In the rows, zero is written as 128.
One turn sends every row of this set to another row. A few are shown first. Where does it send the rows asked after them?
j_651: [144 131 135  94  95 114 127 107 120 125 143  91 141  98 122 157 135 123
 114  96  81 128 130  89 147 135 132 155 140 144]
j_65: [104 118 112 129 103 123 144 142 123 102 117 147 134 113 128 131 131 181
 104 141 131 130 120 161 122 134 163 130 135 101]
j_971: [131 137 131 123 144 120 176 121 155 137 116 135 149 116 133 153 134 150
 124  78 135 155 130 127 121  85 132 153 143 131]
j_956: [151 106 134 164 114 161 112 118 139 101 135 149 128 174 131 135 147 106
  97 146 122 144 108 139 112 138 125 126 142 153]
j_424: [106 138 137 122 162 125 138 105 123 116 141 128  81 141 125 118 118 119
 123 142 142 122 143 151  96 150 106 118 101 172]
j_339: [132 124 124 114 144 148 115 184 118 127  98 140 100  87 127 140 103 109
 137 109 112 108 104 150 106  97 132 105 116 131]
j_179: [140 122 168 176 135 131 127 122 107 129 119 128 148 122 124 125 107 105
 117 137 133 173 164 126 115 164 136  91 128 128]
j_805: [128 147 139  93 129 119  97 127 124 155 117  93 164 128 150 148 134 134
  99  89 155 155 151 105 144 145 141 125  99 132]
j_809: [135  93 128 168 115 134 162  88 112 118 120 146 146 119 120 145  99 133
 151 141 153 130 151 105 121 129 159 109 128 106]
j_910: [121  99 130 105 101 104 128 152 106 141 111 147 113 132 162 151 150  89
  86 133 112 140 151  97 130 152 162 127 127 124]
j_991: [149 110 135 110 144 138 107  69 137 139 121 101 162 147 148 132 132 123
 105 126 150 137 106  89 149 106 120 122 134 135]
j_619: [145 140 116 134 110 131 112 141 135 130 118  75 158 129 131 118 123 166
 109 117 145 139 115 103 134  78 139 140 119 113]
j_904: [165 126 158 154  88 116 144 159 102 125 129 123 146 106 144 141 110 119
 147 160 115 134 146  95 144 135 157 109 112 109]
j_2: [115 125 111 102 139 119 171 123 139 107 122 131  82 122 137 144 104 134
 130 161 130  82 143 124 117  93 130 119 116 141]
j_632: [135 141 134 109 118 108 123 159 125 114 135 110  74 117 148 137 118 109
 120 151  88 121 157 122  98 123 103 119  84 157]
j_954: [136 109 129 116 153 143 103 135 113 129 122 154 107  93 121 128 116  94
 142 136 146  78  81 140 111 120 125 129 123 141]
j_432: [161 157 156 136 149  95 113 114 123 126 132  92 122 143 125 123 153 116
 119 104 146 134 106 125 121 139 117 146 172 127]
j_762: [125 104 132  99 133 155  96 133 119 149 111 142 102  87 117 147 114  92
 132  98 110 104 123 146  94 151 119 124  92 137]

j_65 goes to j_910
j_651 goes to j_432
And these:
j_805 goes to j_991
j_179 goes to j_809
j_2 goes to j_632
j_762 goes to j_954

One turn sends every row of this set to another row. A few are shown first. Where does it send the rows asked after them?
j_514: [ 94 158 164 100 142 176 103 102  79 117  99 151 117 169 147 126]
j_935: [123 119 148 139 150 145 147 138 133  99 121 113 133 162 124  87]
j_175: [114 120 151 136 157 128 120 117 126 124 100 194 119 142 129 159]
j_35: [101 163 180 131 185 129 123 119  99 144 137 151 132 156 158 140]
j_530: [128 142 183  84 175 135 137 127 132 132  80 124 135 133 169 139]
j_436: [142 132 131 172 130 153 128 116 106 134 110 138 130 123 103 115]
j_569: [107 161 102 161 162 146 135  91  91 127 111 128 125 107 138 113]
j_797: [122 155 138  67 142 105 107 123 124 113  93 127 128 128 147 153]
j_524: [121 161 149 136 147 131 125 110 121 135 105 123 110 108  97 167]
j_727: [102 124 146 139 134 181  96 113  97 120 135 122 137 115 122  97]
j_656: [114 131 155 126 147 127 106 132 142 103  80 166 124 116 146 174]
j_417: [103 126 118 107 133 137 125 128  76  96  74 165 125 132 162 139]
j_725: [112 136 156 129 165 122 120 118 119 111  78 142 148 139 191 166]
j_589: [105 116 149 159 155 140 100 160  95 107 118 121 137 145 141  90]
j_227: [ 92 161 104 128 186 167 100 143 112 123 107 113 154 122 152 111]
j_511: [137 122 173  95 158 175  94 120 105  87  99 131 135 125 135  97]
j_254: [109 164 150 127 128 165 104 114 113 118  92 165  86 134 179 123]
j_315: [115 180 177  82 167 152 106 102  88 129  89 142 123 152 135 114]
j_789: [144 121 114 111 207 137 115 123 116 112 114 132 121 127 149  91]
j_69: [101 133 107 125 169 117  95 104 112 123  87  84 112 119 120 130]
j_487: [116 135 148 161 147  91 131 114 108 117  92 116 110 131 146  91]
j_518: [ 95 172 144  76 162 113 122 140  94 134 102 154 111 146 150 110]
j_856: [ 90 137 158 125 164 123 106 114 102 135  92 170 167 154 109 136]
j_52: [108 122  98 130 161 154 100  90 104 145 114  99 115 115 135 133]
j_71: [ 82 145 138 140 148 126 136 127 111 104 102  72 118 144 134 145]
j_610: [125 116 153 122 167 160 144 115 153 133  97 136 166 139 131 139]
j_883: [119 137 135  88 110 137  97 106 112 136 113 111  90 140 138 113]
j_846: [127 142 147 135 186 152 133 133 149  96 105 103 121 146 145  84]

j_935 goes to j_315
j_254 goes to j_71
j_797 goes to j_436
And these:
j_514 goes to j_69
j_487 goes to j_35
j_589 goes to j_518
j_883 goes to j_524

